A: rows in a few groups, each row roughly a mix of its group's directions:
A (79 x 10):
[[-15 -15   7  18 -18  -9  -5 -15 -24 -20]
 [ 19  25  -6 -11  10  -6  14   9  14  27]
 [ -8 -12   3  -2  -7  23 -38 -10   8  -3]
 [  8  17  -4   7   9 -29  28  10 -12  10]
 [ -4 -21  28  21  -1  23  -7 -15   0   3]
 [ 10  14  -3 -20  -9   2  26  28   5  13]
 [  0  -6  18  16  -6  11  26 -14  10  28]
 [  9 -12   4   2  24 -24  19  24   9   6]
 [-26 -15   3   8 -13  16 -26  -3 -10 -17]
 [  9  11 -13 -14   8 -24  26  22   6   9]
 [ 18  -2  -4  18  -1  19  12 -14  32 -11]
 [  2   6   0  -6  -2 -22  39   6 -18  -2]
 [-10  -4 -11   2 -15  10 -22 -19 -13 -30]
 [-31 -14  -4  18  -6  -5 -24  16  -3  10]
 [-11  -3 -10  11  -3  10 -40   7  -1 -19]
 [-10 -23  19  -7   6  22 -24  -9  -1 -16]
 [  7 -13  20  15  12  -6  26  24   9  11]
 [  3 -17  17  23  21 -18  14  19   5  -1]
 [-19 -14   0  31   5 -10 -18 -11 -14 -14]
 [  4   3   2 -29  -7  11   6  26  15  22]
 [  9  13   6  -9 -10  23  24   4  18  24]
 [ -6  15 -12 -14 -25  27 -22  -1  -4  -5]
 [ -3  18  -7 -16 -23  22 -18  -2 -14 -17]
 [ 14  -2  -2 -12   1  30   1  -5  35   0]
 [ 13   7  14  -9  11  -3  27  19  13  24]
 [ 21  14   4 -28  -3  10  24   9  11  10]
 [ -4  35 -15  -5 -29   3   5  -1 -10  -4]
 [ 13  15  -4  13   3 -21  38   2  -2   3]
 [ 19   4  -5  -9   7  20  20   2  34   2]
 [  4  -4  16 -38  -4  16   3  19   3  -8]
 [  9  -5  20   1   6  26   5 -28  -1 -20]
 [  0  25   3  15 -16 -12  33   8  -3   8]
 [  1   6   3  25 -15  -3 -33 -21  -4   9]
 [  6  -9  13  13  15 -12  14  38   6  -1]
 [  7   5  -4  33   5 -22  26  -1  -5 -10]
 [  4 -19  20  16  16  -5   5  33   4  -7]
 [  8 -16  31  11  13  -6  20  15  -8 -13]
 [ -8   8 -15 -12 -11   9 -27 -29  -9 -12]
 [-11  -8   7 -20 -14  17 -35  -8  -4   7]
 [-20  -6  19  29   1  17  11   5   7  19]
 [-19  -6   5  10  -9 -12 -31  -5 -28   1]
 [-24 -13   7  -7  -4  -4 -30   4 -26  -4]
 [ 23  13  -5  -4   2   3  34  -2  22   8]
 [  9  24 -26  -4 -22  -7  11  -8 -12 -17]
 [ 19   3   3   5 -20  15  21 -24  21  -4]
 [ -4   5 -16 -12   2  -4 -31   2 -12 -30]
 [ 16  18  -8 -23 -13  13  18   7  15  19]
 [ -4   3 -19  -5   1  -1 -25  36   4 -13]
 [ 23  16   6 -13   2  -2  29  -8 -10 -23]
 [  6   3  -3 -29 -19  32  -6  -8   8  -5]
 [  6  12  -6   3   5 -27  33  15   6  14]
 [  2  -9  28  17  -2   6  24 -24  -4  11]
 [  1 -17  25  27   7   3  18  -4   9  19]
 [ -2  11  -7  40   3 -13  17 -14  -3   8]
 [  4  10 -23 -25 -27  13 -11  -6  -3 -14]
 [  3   3  10 -31 -27   3  20 -12 -10   6]
 [ 14   3 -10  16  21  -1  28  10  21 -10]
 [ 18  16 -14 -33 -14   5  12  10   9   9]
 [  6   3   0 -23   1  26 -21   0  24  14]
 [  9  21  -4   2   7 -28  26  10 -10  17]
 [ -5  27 -11  -4 -19  -6   1 -24 -18 -16]
 [ -9  -6   6 -12 -10  27  -6  11  20  28]
 [  8  -8  -1 -22   6  27  15   4  28  -8]
 [ -1   0  28  -4  -2  31  22   6  10   8]
 [ 15  10  -5 -22  12  15  15  11  28  12]
 [  8  -5   8   7  17 -25  24  27   2  -1]
 [  2   4 -28  11   0 -28 -18 -12 -12 -12]
 [-30 -17   1   9  -9  12 -25  12   6  14]
 [  1 -24  10  20  27 -19  -2  15   7  -5]
 [-23 -20  11  -1   1   9 -20  21   9  20]
 [  8  17  -1  -2   1 -23  32  24  -2   0]
 [ 18  16  -4 -10   3  -8  39   5   9  10]
 [ -4  -4  18  33  11  14  11 -24   2   0]
 [ 11  12 -18   8   9 -38   7  -1 -14 -11]
 [-12  -9 -12  17   8  -5 -38  -4   0 -17]
 [ -8   1  -1 -23 -23  30  -5  12  12  12]
 [  0 -17  27 -21   7  23  -7  -1  -2 -20]
 [  8 -10  31  13   8  -3  24  22  -6  -8]
 [  7  25 -12 -29 -15  -1  22  -3  -6   6]]

which group is each row in? (one row of each group first):
[ 14   2   3 -14 -15  28 -10 -16  26   9]
C
[ 9 14 11 -4 -8 -6 42  5 -2 15]
K
[ 27  14   0  -7  16 -25  22  -5  -6 -11]
N

[  2  24 -26 -22 -12  -4   6  21   5   8]
K
[ 11 -14   5 -10  17  -5  18  29  15  17]
K
[ 16  16 -28 -20 -19   7  -5 -17   5  -3]
N
[ 13 -17  27 -11  27   6  -4 -13   2 -13]
N
[ 13   3   9 -11  13 -25  34   8  -8  -4]
K
[  5  -3  20  21   7 -14  28  23   0   1]
K
